In the data rows, 128 means zero.
Some points, one per row:
[147,93,109,146,125,102,138,158,108,125,111,162,146,97,136,111,91]
[137,108,115,130,106,122,170,117,123,92,139,108,86,115,132,166,136]
[125,199,110,113,184,163,107,93,147,152,109,115,53,147,104,170,92]
[69,163,132,134,154,93,131,102,101,112,132,137,50,104,128,150,54]
[125,67,134,135,94,105,119,153,110,135,137,146,192,110,128,88,124]
[92,169,129,145,156,96,123,105,101,120,137,134,47,99,124,149,54]
[109,101,99,148,94,89,126,132,96,105,138,137,164,118,156,91,90]
[114,175,132,140,146,87,130,100,101,115,154,119,59,129,112,153,62]
[119,195,118,121,182,136,111,86,135,137,120,110,39,132,111,172,69]
[135,110,104,142,112,109,124,150,112,123,139,146,179,134,165,97,124]
[166,89,91,144,73,123,115,134,132,100,126,166,189,111,124,67,133]
[104,138,125,107,111,160,171,134,154,106,107,111,119,152,119,158,199]
[89,102,117,149,132,100,132,153,90,123,125,139,122,103,161,115,80]
[121,182,124,107,173,142,131,77,133,132,120,105,45,137,122,175,96]
[84,179,131,128,149,94,139,87,106,103,141,106,52,144,92,160,64]
[118,71,77,153,77,96,123,138,108,94,133,136,184,106,162,76,97]
[119,145,225,92,149,200,88,196,183,186,109,118,184,186,87,102,255]
[100,175,134,115,154,129,148,81,124,117,145,69,53,154,122,179,115]
[115,149,142,114,124,130,170,107,140,108,132,93,91,139,109,168,161]
[114,108,96,143,92,98,145,117,103,90,137,133,120,110,151,116,92]
[113,173,120,111,175,131,125,86,128,136,111,127,39,119,115,168,73]
[97,80,94,128,84,135,176,142,139,72,118,101,109,122,144,143,159]
[113,89,79,137,84,139,158,152,139,81,124,129,128,117,147,129,158]
[120,103,92,151,88,90,127,130,96,106,141,144,169,115,167,87,98]
[179,77,137,131,66,161,94,149,156,124,101,113,238,118,101,106,147]
[149,124,91,154,88,93,140,105,101,94,159,136,133,130,163,112,101]
[103,201,125,122,180,125,104,71,123,139,152,103,38,140,150,178,78]
[122,123,92,129,95,132,172,130,136,80,115,110,109,142,128,141,152]
[157,77,194,115,120,166,88,178,145,176,103,160,214,142,133,81,221]
[99,163,142,104,143,160,151,106,141,119,125,113,81,133,118,174,168]
[104,103,84,126,100,161,156,164,142,95,108,137,133,139,142,132,177]
[117,164,126,118,153,108,150,84,117,112,125,114,47,122,124,170,82]
[120,109,144,132,149,145,137,175,133,149,117,136,148,129,110,133,155]
[180,92,106,140,74,136,102,147,144,117,129,117,223,117,140,97,135]
[120,174,142,114,144,104,151,82,114,117,153,103,64,135,132,179,112]
[55,90,138,134,144,122,131,176,101,129,100,160,145,97,147,115,105]
[141,85,96,148,99,97,137,151,102,119,114,148,164,97,141,90,90]
[121,182,124,116,175,120,125,76,134,131,123,116,36,122,121,175,68]
[98,88,98,149,99,90,139,140,88,100,138,142,132,100,164,102,79]
[103,124,110,152,128,98,142,136,101,106,120,131,102,105,128,120,74]
[120,192,135,101,169,140,132,71,137,134,135,96,44,144,94,185,108]
[149,103,100,144,88,97,119,137,115,114,138,161,193,121,134,81,113]
[116,75,102,142,115,107,138,168,109,117,103,168,157,84,144,99,94]
[109,159,119,137,159,96,133,104,101,118,138,115,45,115,139,152,53]
[138,91,124,129,138,135,139,174,129,135,86,181,154,98,113,117,123]
[121,76,105,140,90,109,113,147,117,111,122,163,198,109,132,71,113]
[198,105,143,122,84,174,107,151,174,135,114,100,227,127,114,122,185]
[120,99,90,149,117,113,151,149,112,101,109,149,112,89,134,117,91]
[168,91,144,134,89,129,87,138,119,136,138,179,222,120,153,72,154]
[140,89,133,137,110,97,122,144,106,140,128,179,180,93,146,99,105]
[124,184,134,110,166,115,128,73,117,130,143,128,37,124,109,183,80]
[95,158,141,111,148,110,158,81,118,110,142,88,54,129,131,178,108]
[99,139,242,66,148,186,124,200,168,193,123,141,199,179,76,111,254]
[82,89,188,117,153,143,139,173,143,212,118,180,188,132,97,128,187]
[105,194,139,98,175,144,123,62,136,133,134,99,44,151,109,186,103]
[110,197,141,107,169,130,132,63,128,127,151,69,49,172,110,186,110]
[131,120,100,146,99,107,152,117,106,92,145,126,106,119,139,135,102]
[132,82,78,145,71,102,133,132,119,90,117,161,170,91,138,78,101]
[173,88,103,141,83,144,119,132,151,94,131,148,179,105,133,83,158]
[131,157,147,94,169,112,139,74,125,132,132,131,41,104,140,188,89]
[188,103,173,116,106,198,100,166,171,155,83,152,221,123,99,109,223]
[124,199,129,109,179,127,118,69,128,137,136,115,34,133,118,182,76]
[95,110,201,118,151,150,129,168,148,230,149,164,201,169,122,139,229]
[115,196,140,95,180,144,125,65,136,140,141,96,49,150,132,189,115]
[133,187,131,102,180,138,121,68,136,138,141,96,43,149,112,186,93]
[133,210,117,121,181,161,103,93,148,159,135,84,60,165,110,174,112]
[121,177,113,124,183,152,113,107,142,151,113,96,51,130,124,167,87]
[97,172,132,127,160,99,134,98,110,121,119,148,42,89,122,157,57]
[96,106,213,106,167,165,149,178,166,230,146,150,185,151,109,150,255]
[119,78,81,140,69,127,156,141,134,73,129,118,135,117,150,118,146]
[148,71,105,140,80,105,116,147,105,114,137,142,201,123,144,67,120]
[181,108,191,100,158,161,133,204,156,182,164,131,195,155,79,97,232]
[103,121,113,155,120,87,138,126,97,108,134,130,108,105,138,116,69]
[147,125,105,139,124,146,98,161,132,144,136,144,191,160,145,77,162]
[176,88,176,118,104,187,99,169,171,147,79,131,222,131,71,96,205]
[191,72,104,144,89,143,123,149,150,108,132,121,187,116,137,79,167]
[97,205,123,123,178,119,105,79,116,137,143,121,38,138,146,172,67]
[109,171,129,143,137,82,131,95,99,109,149,149,77,110,138,138,64]
[106,164,129,149,162,110,116,127,109,141,126,145,78,109,132,139,72]
[128,189,110,131,180,132,108,97,137,146,113,114,46,128,114,162,63]
[129,115,113,149,113,98,128,144,96,117,143,149,153,116,164,111,104]
[210,83,149,127,75,162,96,160,156,140,115,93,242,136,116,110,171]
[195,84,102,137,71,135,98,141,146,108,115,138,225,117,120,86,119]
[112,190,135,138,163,89,121,86,106,121,161,105,41,125,137,164,60]
[133,234,122,118,181,149,106,67,144,146,139,93,41,164,80,182,95]
[145,102,181,116,111,182,91,183,158,157,105,121,221,159,117,100,224]
[128,144,119,151,143,94,139,136,99,122,125,121,92,117,128,128,69]
[173,74,178,125,114,173,88,172,161,139,81,135,215,130,107,63,210]
[74,164,133,142,151,93,127,100,99,113,146,112,58,124,132,145,60]
[164,67,114,137,93,114,118,155,118,136,111,154,206,112,140,74,120]
[128,105,144,134,136,113,136,169,110,145,109,166,164,97,133,115,119]
[78,123,125,106,116,171,174,148,157,114,95,112,119,131,131,153,207]
[127,182,143,119,161,99,135,74,115,124,152,113,42,121,122,178,80]
[124,109,123,120,155,170,102,187,153,168,142,139,190,168,122,87,187]
[128,110,107,151,102,79,138,130,97,113,144,123,141,118,135,103,81]
[187,100,190,125,112,172,75,174,157,147,101,139,218,141,120,74,222]
[110,184,137,128,148,86,138,87,102,116,164,114,59,132,143,168,79]
[98,190,152,101,167,108,134,68,118,123,153,96,44,145,111,186,92]
[119,105,100,148,110,95,148,135,103,101,126,146,122,95,158,111,90]
[109,105,100,158,114,94,141,145,93,113,135,106,130,116,152,105,87]
[113,205,122,140,171,105,111,90,115,135,129,133,40,121,114,159,49]
[91,147,110,121,161,145,143,120,125,121,106,96,60,124,128,153,98]
[91,130,117,122,130,162,157,134,141,117,126,85,97,137,137,158,174]
[159,92,76,153,70,112,127,130,125,85,138,155,170,106,146,81,123]
[176,96,184,123,107,188,96,153,161,143,104,117,217,135,98,92,225]
[126,106,77,143,82,124,166,125,124,73,123,128,112,126,135,135,126]
[125,97,100,149,107,89,140,136,100,106,121,158,131,90,138,105,69]
[88,82,195,110,128,152,109,172,141,186,119,161,203,141,128,104,201]
[106,161,123,141,161,98,118,110,104,130,129,142,52,109,137,145,49]
[109,172,133,114,166,112,136,76,117,123,145,90,42,142,126,181,83]
[113,149,113,132,118,128,153,105,115,97,144,123,80,131,127,159,127]
[91,89,185,122,163,148,144,190,142,215,138,135,186,159,118,133,208]
[118,202,114,134,178,126,93,92,123,148,148,107,49,154,138,168,73]
[199,72,135,144,78,136,93,137,134,115,125,150,215,109,102,58,153]
[59,81,196,110,168,163,151,194,152,223,125,150,185,147,127,142,230]
[150,94,97,141,71,97,134,118,113,92,134,179,157,84,138,97,102]
[110,116,106,141,109,100,158,117,109,91,117,144,96,94,134,133,83]
[126,125,197,82,159,207,117,211,188,192,84,110,193,192,93,99,255]
[109,201,139,110,174,116,121,60,124,127,143,118,35,132,116,183,76]
[97,177,135,96,179,150,128,71,142,135,135,61,48,168,105,182,110]
[119,148,107,135,99,126,166,114,129,86,140,113,102,145,131,153,153]
[73,94,197,125,165,155,139,181,146,240,134,175,200,173,103,137,220]
[125,129,100,145,104,87,147,108,100,94,144,143,111,119,154,125,83]
[92,182,158,92,167,116,135,67,126,123,145,97,45,144,95,189,98]
[169,109,134,130,119,186,111,155,174,137,110,128,195,133,104,91,215]
[145,75,102,144,77,130,107,138,133,89,133,146,195,112,143,64,143]
[82,166,148,105,158,107,145,89,109,114,144,99,53,134,127,180,94]
[135,61,85,144,68,106,134,138,117,88,124,143,171,99,146,75,109]
[108,192,114,139,172,121,114,99,117,134,126,119,48,125,138,155,65]
[116,111,114,149,127,97,132,153,92,126,125,134,149,125,155,108,90]
[119,180,157,89,162,119,138,69,127,131,144,120,60,144,121,196,114]
[152,114,188,111,119,174,94,178,164,166,107,114,214,175,117,103,228]
[173,113,169,110,94,197,110,155,181,142,93,102,223,129,91,128,213]
[102,170,134,119,136,104,150,83,111,106,132,143,63,111,119,166,92]
[123,64,112,145,118,104,131,174,94,130,114,165,165,84,167,96,98]
[104,100,87,122,117,167,146,168,153,114,101,126,141,136,145,124,176]
[121,188,117,110,184,164,110,87,148,152,113,106,47,135,115,176,100]
[102,104,127,146,121,98,128,158,97,125,134,144,155,104,143,111,98]
[112,105,116,130,119,136,156,157,132,112,114,132,126,104,147,129,155]
[112,167,130,119,148,134,144,92,126,119,130,124,58,108,130,166,118]
[192,86,177,125,105,176,100,153,155,132,104,126,204,131,95,81,219]
12 more points follow, each with its number after it:
[118,173,130,107,175,124,125,74,129,130,129,105,34,135,92,183,71] 0
[133,192,138,107,171,122,125,66,122,133,157,89,40,156,117,190,96] 1
[115,107,90,149,83,104,148,121,111,82,133,133,131,110,137,114,102] 2
[131,99,73,151,82,105,157,135,107,83,138,112,129,130,148,114,108] 3
[128,153,121,145,156,89,125,109,105,126,131,137,60,110,139,141,51] 4
[105,181,127,130,166,97,130,84,115,121,136,106,38,128,116,165,55] 5
[142,69,114,135,76,97,121,127,106,116,133,143,199,110,170,68,117] 6
[120,115,124,126,134,156,135,178,130,136,120,155,157,120,135,121,172] 7
[125,67,100,137,83,92,132,138,99,111,125,151,180,102,173,78,98] 8
[99,78,76,134,85,132,157,160,130,82,103,126,141,121,141,105,136] 9
[77,91,112,129,123,147,138,174,129,107,97,153,150,112,118,111,141] 10
[113,144,139,99,150,207,152,168,182,159,96,87,148,172,100,150,244] 11
Which of these numbered points is nearest to each point below, ignoring the 2 directions in which the first points spread most? Its number follows each.
[114,182,138,88,180,147,131,69,148,139,118,99,45,138,102,186,105] > 0
[133,88,71,147,73,106,149,143,124,83,135,105,152,141,128,100,119] > 3
[121,108,117,105,140,214,147,190,185,154,78,106,180,148,110,123,235] > 11
[136,219,131,119,176,120,110,56,132,139,168,83,36,164,117,191,87] > 1
[108,80,83,140,85,119,155,149,131,82,114,135,142,110,138,108,128] > 9
[126,167,124,138,166,92,126,102,118,131,119,130,44,96,131,147,46] > 4
[215,104,100,153,72,113,106,115,139,96,160,130,201,106,150,74,136] > 1
[122,141,123,113,123,177,164,149,162,128,113,90,122,158,119,158,218] > 11
[115,181,119,111,182,140,117,84,136,137,119,114,37,136,94,180,73] > 0
[111,99,115,144,108,89,136,140,100,109,126,123,147,118,124,102,80] > 5
[190,84,81,153,74,102,116,138,126,103,146,143,195,117,145,66,123] > 1
[137,144,105,124,160,189,90,174,161,181,139,164,189,174,145,100,195] > 7
[85,83,175,125,123,127,123,161,125,168,131,143,198,123,141,106,167] > 8
[129,109,98,152,104,92,142,131,100,105,124,132,133,110,129,101,77] > 5
[153,112,126,137,99,109,106,135,123,137,146,160,202,122,151,81,138] > 6
[187,99,163,116,111,206,112,168,179,150,77,124,214,128,81,106,222] > 0
[129,189,118,139,170,101,107,89,114,135,144,130,42,123,133,160,48] > 4
[93,150,146,103,164,106,144,89,112,121,131,109,46,113,146,178,83] > 8
[115,162,131,122,131,114,169,85,130,97,125,108,64,117,108,167,115] > 2
[81,139,118,115,139,154,159,124,143,114,100,120,85,120,115,159,144] > 9
[171,93,162,120,104,193,103,160,174,139,90,119,216,124,91,99,209] > 0
[117,84,86,144,98,114,138,160,112,103,122,145,159,100,161,95,120] > 7
[53,84,102,144,121,96,149,140,94,92,108,134,99,93,162,111,64] > 10
[108,120,108,136,94,114,156,117,108,80,135,140,103,121,118,141,112] > 2
[98,87,106,138,115,121,135,161,109,107,99,170,152,102,134,104,101] > 10
[94,125,135,102,117,167,173,144,159,111,100,114,119,137,112,157,208] > 9
[115,128,134,107,141,200,146,165,165,146,112,88,137,169,117,153,232] > 11
[115,116,97,148,105,91,134,127,96,101,129,142,141,128,132,100,71] > 5
[103,178,120,139,174,123,109,107,120,144,113,139,46,103,136,152,61] > 4
[93,86,144,121,153,152,138,189,129,151,91,150,162,115,129,114,154] > 10
[124,100,158,136,141,122,128,167,116,155,128,163,165,107,128,122,136] > 4
[116,141,104,137,109,108,158,102,112,85,131,129,92,131,117,145,95] > 2
[143,106,86,136,82,131,153,139,139,91,150,102,131,146,170,132,177] > 3
[98,129,129,106,125,185,155,155,165,123,108,106,128,159,95,156,215] > 9
[128,176,135,105,170,125,133,79,129,130,135,99,39,139,94,184,87] > 0
[76,142,131,126,148,90,138,99,98,105,140,130,54,103,158,154,63] > 8
[84,172,132,95,180,140,127,82,130,137,122,102,38,130,131,184,92] > 8
[132,104,83,145,82,109,156,134,119,80,144,115,130,125,159,122,130] > 3
[86,122,131,140,165,138,129,164,119,141,87,147,97,92,112,133,91] > 10
[102,82,100,129,135,167,128,195,133,137,111,154,167,115,160,106,169] > 7
[111,172,122,112,178,132,125,88,128,131,119,95,32,141,88,180,69] > 0
[82,101,201,95,167,190,157,209,167,209,113,114,188,162,88,129,255] > 10
[108,98,175,107,163,180,153,200,162,178,101,105,170,147,77,126,220] > 10
[116,118,123,113,162,195,99,192,159,175,116,136,186,166,152,95,205] > 7
[80,178,126,133,175,107,115,96,115,127,135,81,34,133,125,160,51] > 5
[112,120,89,139,76,118,160,130,132,75,153,99,129,155,159,133,166] > 3
[89,209,142,117,171,111,119,68,118,122,151,105,33,136,118,181,71] > 5
[101,101,134,136,146,124,139,174,114,134,92,149,153,113,123,115,110] > 10
[129,187,136,93,177,149,123,68,145,140,132,103,47,155,90,191,107] > 0
[116,95,91,124,82,132,171,140,149,77,109,117,122,127,143,137,162] > 9
[95,164,136,133,148,87,138,102,106,107,138,128,52,106,106,154,56] > 5
[111,112,85,148,81,102,158,122,118,81,147,107,124,136,152,123,125] > 3
[127,134,133,112,157,190,88,179,162,171,114,166,188,161,140,88,206] > 7
[127,83,108,144,112,99,130,162,100,117,142,141,167,112,172,99,115] > 8
[156,86,116,149,127,106,131,174,105,134,124,148,164,109,138,107,106] > 4
[89,130,119,106,136,182,162,141,157,125,92,108,110,138,126,153,191] > 9
[94,153,143,97,149,218,144,169,180,166,104,96,148,170,106,153,255] > 11
[118,140,107,134,114,125,156,114,130,90,127,136,87,114,106,153,118] > 2
[126,212,149,106,163,119,129,53,126,124,172,80,49,170,102,192,111] > 1
[105,144,113,149,141,90,140,118,102,111,127,120,72,115,127,135,54] > 5
[138,112,72,149,80,117,134,136,133,91,155,114,167,146,170,95,154] > 3
[142,110,112,142,115,98,131,146,100,124,117,174,156,96,140,103,87] > 4
[117,106,103,126,135,167,102,182,143,152,110,154,182,144,130,87,158] > 7
[101,176,137,98,179,141,129,74,140,134,118,101,37,124,106,185,90] > 0
[95,104,107,148,111,89,136,137,92,110,127,137,141,111,156,102,80] > 8
[99,140,126,138,143,97,139,108,100,106,134,136,66,105,159,144,77] > 8
[97,142,152,98,158,225,144,185,182,179,106,75,160,180,115,151,255] > 11
[120,93,83,139,100,133,138,170,132,107,129,146,161,115,151,104,152] > 7
[105,172,144,109,142,114,155,83,115,109,145,105,63,137,121,180,114] > 2
[140,106,73,144,93,125,132,152,132,107,140,130,164,139,147,100,145] > 3
[98,98,181,124,154,142,131,182,130,210,147,153,192,161,130,129,196] > 8
[194,107,171,126,106,181,90,168,166,155,116,109,223,154,122,102,225] > 1
[100,151,124,113,148,144,164,108,131,116,117,74,72,153,114,166,138] > 3
[147,99,89,146,87,98,158,131,107,90,142,121,117,114,144,126,105] > 3
[100,102,119,108,112,147,185,133,151,104,95,96,103,127,135,156,179] > 9
[212,105,80,161,73,118,118,120,136,95,156,143,181,116,153,82,141] > 1
[100,121,127,103,118,174,172,152,158,116,93,113,120,142,114,157,207] > 9
[123,162,125,105,175,153,130,86,138,137,118,105,44,121,124,175,103] > 0
[124,102,155,124,152,151,138,187,135,167,123,144,166,126,113,123,176] > 7
[90,173,122,137,161,97,126,103,104,115,127,125,46,124,113,150,45] > 5
[150,106,113,146,108,106,125,145,122,122,134,148,183,121,132,95,119] > 5
[148,80,101,138,74,98,109,130,114,112,127,159,206,109,151,66,106] > 6
[111,112,95,127,92,138,167,138,140,82,106,138,115,126,114,139,151] > 9
[100,108,100,115,116,182,153,166,154,117,91,158,132,115,144,143,195] > 9
[98,137,136,116,119,115,162,101,122,101,129,139,76,106,106,170,118] > 2
[154,125,171,122,116,137,91,152,148,151,135,153,211,148,135,80,191] > 6
[99,83,161,120,149,139,137,188,126,170,96,178,180,110,114,112,147] > 10
[102,83,73,143,95,125,165,140,118,77,94,142,105,108,107,126,91] > 9
[109,132,124,111,132,143,171,116,140,105,107,95,80,126,112,162,145] > 9
[148,86,184,116,158,147,139,190,143,220,142,179,193,137,122,125,208] > 4
[106,113,123,110,113,154,178,137,149,108,106,98,111,133,142,153,189] > 9
[117,189,116,113,182,145,108,76,138,143,125,108,38,146,102,176,75] > 0
[208,101,92,152,78,129,100,134,146,112,143,142,212,108,151,78,138] > 1
[103,100,211,106,147,168,129,187,161,206,135,102,197,178,125,125,255] > 8
[111,135,121,114,128,170,168,141,156,118,109,82,108,158,98,160,192] > 11
[106,159,111,115,173,145,129,103,131,138,111,108,47,120,136,164,92] > 7
[101,161,138,121,144,98,146,91,105,114,150,125,58,109,152,170,91] > 8
[197,92,133,137,68,149,91,140,145,121,129,118,231,113,131,95,154] > 1
[108,189,141,116,164,96,134,71,110,124,167,92,40,134,151,181,85] > 6
[148,86,92,142,80,108,118,136,117,114,140,158,194,121,164,73,130] > 6
[111,185,116,104,184,153,116,82,142,143,123,90,47,164,101,177,95] > 0
[108,196,132,114,153,130,145,74,128,116,130,108,50,134,100,177,106] > 2
[98,92,184,125,148,135,130,173,133,209,146,157,199,160,127,120,195] > 8
[153,82,115,146,103,95,129,146,104,129,125,162,173,89,155,96,99] > 4
[102,116,124,104,118,172,172,153,159,116,96,109,122,140,122,154,206] > 9
[104,96,98,144,93,110,157,126,109,82,135,127,108,103,142,132,102] > 2
[88,109,138,140,141,115,133,162,105,125,105,164,141,101,130,120,102] > 10
[103,148,136,107,143,112,158,93,117,107,127,111,67,135,112,172,103] > 2
[120,100,99,149,96,95,133,139,100,109,122,150,156,98,138,94,86] > 5
[116,77,112,140,127,120,135,178,106,124,98,154,159,92,145,101,105] > 7
[104,156,150,96,156,229,131,179,190,175,95,106,159,174,70,146,255] > 11
[105,181,137,125,163,91,133,91,103,121,153,108,44,128,132,167,68] > 5
[96,148,156,89,158,232,147,184,194,172,88,73,159,188,76,152,255] > 11
[100,124,112,133,104,107,169,116,116,91,124,124,89,105,136,144,114] > 2
[107,128,202,102,165,191,151,183,172,224,136,131,183,167,101,153,255] > 7
[131,119,101,152,97,86,139,133,96,102,143,138,147,115,144,102,91] > 5
[80,157,147,90,172,130,138,82,123,131,138,83,50,141,137,184,111] > 8
[135,136,111,126,92,135,170,119,143,91,140,111,110,142,130,157,179] > 3
[114,170,110,111,183,142,117,88,137,144,115,103,38,133,118,172,73] > 0
[185,99,87,155,81,84,125,127,103,111,149,139,180,117,151,82,98] > 1
[144,85,97,148,84,83,127,132,104,107,133,151,172,102,133,84,84] > 5
[138,95,184,123,115,142,107,150,136,174,131,150,213,148,117,103,187] > 6
[122,107,190,119,138,153,123,165,154,209,128,136,205,173,110,121,220] > 8
[91,146,132,149,137,96,128,118,98,113,140,131,86,110,133,134,70] > 5
[218,95,144,146,88,157,87,132,141,126,133,145,219,132,118,74,184] > 1
[96,100,122,145,130,109,135,163,99,119,107,150,144,97,134,109,93] > 10
[155,91,150,136,92,117,99,140,121,154,147,139,219,140,138,90,150] > 6
[83,99,210,91,164,207,168,191,192,222,110,112,176,133,104,157,255] > 10
[129,88,102,130,125,146,111,173,135,143,106,172,185,119,142,81,140] > 7
[130,97,87,145,73,97,135,112,116,85,144,165,143,100,139,107,100] > 2
[114,134,105,141,116,98,149,105,101,93,141,131,83,126,128,143,80] > 2
[104,87,116,138,115,115,133,166,107,117,119,151,161,99,154,101,119] > 7
[115,114,87,132,96,145,154,144,146,95,118,152,128,113,137,133,163] > 9
[140,97,159,128,115,134,98,158,124,163,134,154,221,162,146,85,169] > 6
[110,106,97,147,110,100,153,135,99,99,122,140,99,97,148,122,83] > 7
[120,218,141,111,173,112,123,57,121,128,162,80,39,166,112,187,86] > 1
[113,92,79,138,105,145,144,167,133,100,123,139,148,133,152,117,153] > 9
[102,116,98,112,149,225,133,206,164,163,103,129,170,154,135,141,239] > 11
[96,182,109,129,179,124,112,86,127,137,125,100,38,139,127,166,61] > 5
[122,79,83,145,84,128,167,139,117,77,130,124,109,101,162,138,132] > 9
[118,183,141,89,177,142,125,68,141,139,132,116,48,140,114,191,108] > 0
[148,188,139,109,157,127,143,66,128,126,148,113,52,132,120,185,117] > 1
[112,118,113,145,106,91,155,108,106,92,152,130,91,93,147,140,91] > 2
[127,194,154,104,158,106,140,52,127,123,166,87,49,153,110,194,111] > 1
[168,94,116,147,79,93,105,126,106,120,151,158,202,100,161,81,112] > 6
[116,179,131,119,168,103,139,82,120,124,131,102,34,115,126,174,68] > 5
[165,93,129,133,95,113,110,145,117,150,132,162,209,114,150,89,129] > 6
[126,87,71,139,77,132,142,150,140,84,120,145,153,116,156,106,149] > 9
[131,74,167,127,157,137,144,196,133,197,124,144,175,128,117,126,176] > 4
[109,198,146,106,155,145,144,68,141,125,158,59,67,172,116,183,155] > 3
[71,115,212,115,170,164,147,169,163,255,154,155,193,179,128,155,255] > 8
[103,163,121,141,139,88,136,101,101,113,138,135,68,114,133,144,64] > 5
[171,112,82,153,71,105,115,114,127,84,157,146,185,123,153,75,122] > 1
[176,111,186,119,142,170,65,194,165,164,106,157,198,170,123,66,222] > 4
[107,99,192,97,164,194,152,217,161,193,110,134,185,140,85,123,249] > 7
[117,140,113,111,125,176,166,138,160,116,93,113,114,148,110,156,191] > 11
[96,98,158,129,124,117,121,154,116,164,133,142,191,141,125,108,140] > 8
[146,97,90,143,75,104,115,123,127,95,140,164,190,109,159,71,126] > 6
[204,101,133,141,78,125,97,136,133,142,138,133,228,129,122,97,137] > 1
[135,134,110,157,126,86,133,117,100,118,139,126,111,122,137,117,68] > 5
[166,74,82,156,70,96,121,133,113,91,153,132,184,107,165,72,115] > 1
[99,162,133,126,150,92,137,93,102,115,149,128,54,112,151,162,71] > 8
[121,80,80,138,93,125,138,155,134,101,117,154,167,101,158,92,136] > 7
[168,84,141,136,91,117,97,138,131,130,140,159,217,117,141,73,149] > 6
[120,102,84,134,114,169,130,168,153,119,125,113,180,154,142,101,188] > 11
[100,119,117,108,121,171,170,158,160,119,96,95,121,146,120,152,202] > 9
[124,122,96,123,116,146,174,133,143,100,100,117,103,129,134,149,155] > 11
[169,80,171,127,98,157,86,151,144,148,109,155,226,121,132,78,186] > 6
[171,105,90,150,71,88,127,116,113,101,144,149,179,119,136,83,104] > 1
[68,145,143,98,153,229,142,184,175,161,98,88,156,180,102,152,255] > 9
[103,139,151,108,165,195,94,186,162,180,135,126,188,179,151,103,229] > 7
[108,129,128,105,129,188,157,160,160,137,108,115,131,144,134,156,227] > 11
[113,122,122,113,115,159,181,146,159,112,113,66,121,162,121,156,205] > 11
[112,91,101,147,97,96,135,146,101,103,122,150,155,94,138,95,89] > 5
[128,123,110,123,99,151,165,139,155,98,120,117,118,127,128,149,187] > 11
[189,89,104,149,81,112,96,132,128,110,156,157,208,131,143,62,138] > 1
[117,176,129,98,178,139,129,75,136,133,122,97,43,141,118,180,91] > 0
[98,180,129,97,182,151,119,77,143,142,121,100,39,137,107,181,98] > 0
[114,119,102,120,128,176,141,159,159,133,103,135,140,139,150,135,192] > 11
[131,89,75,146,81,106,135,142,119,95,124,152,171,108,153,87,113] > 2
[142,125,146,118,135,208,129,172,181,156,115,97,185,155,91,120,253] > 11
[110,117,92,148,95,92,146,115,97,92,156,115,116,129,170,120,94] > 3
[146,99,110,145,90,90,136,127,106,112,131,142,159,105,118,94,91] > 5
[157,219,139,110,173,127,127,54,139,140,159,76,42,168,75,193,104] > 1
[215,114,159,127,107,177,87,155,173,146,117,123,221,144,122,98,209] > 1
[196,104,93,147,84,128,117,128,149,96,148,152,185,115,144,75,159] > 1
[94,191,154,97,168,114,129,59,125,123,150,111,42,136,116,193,92] > 6
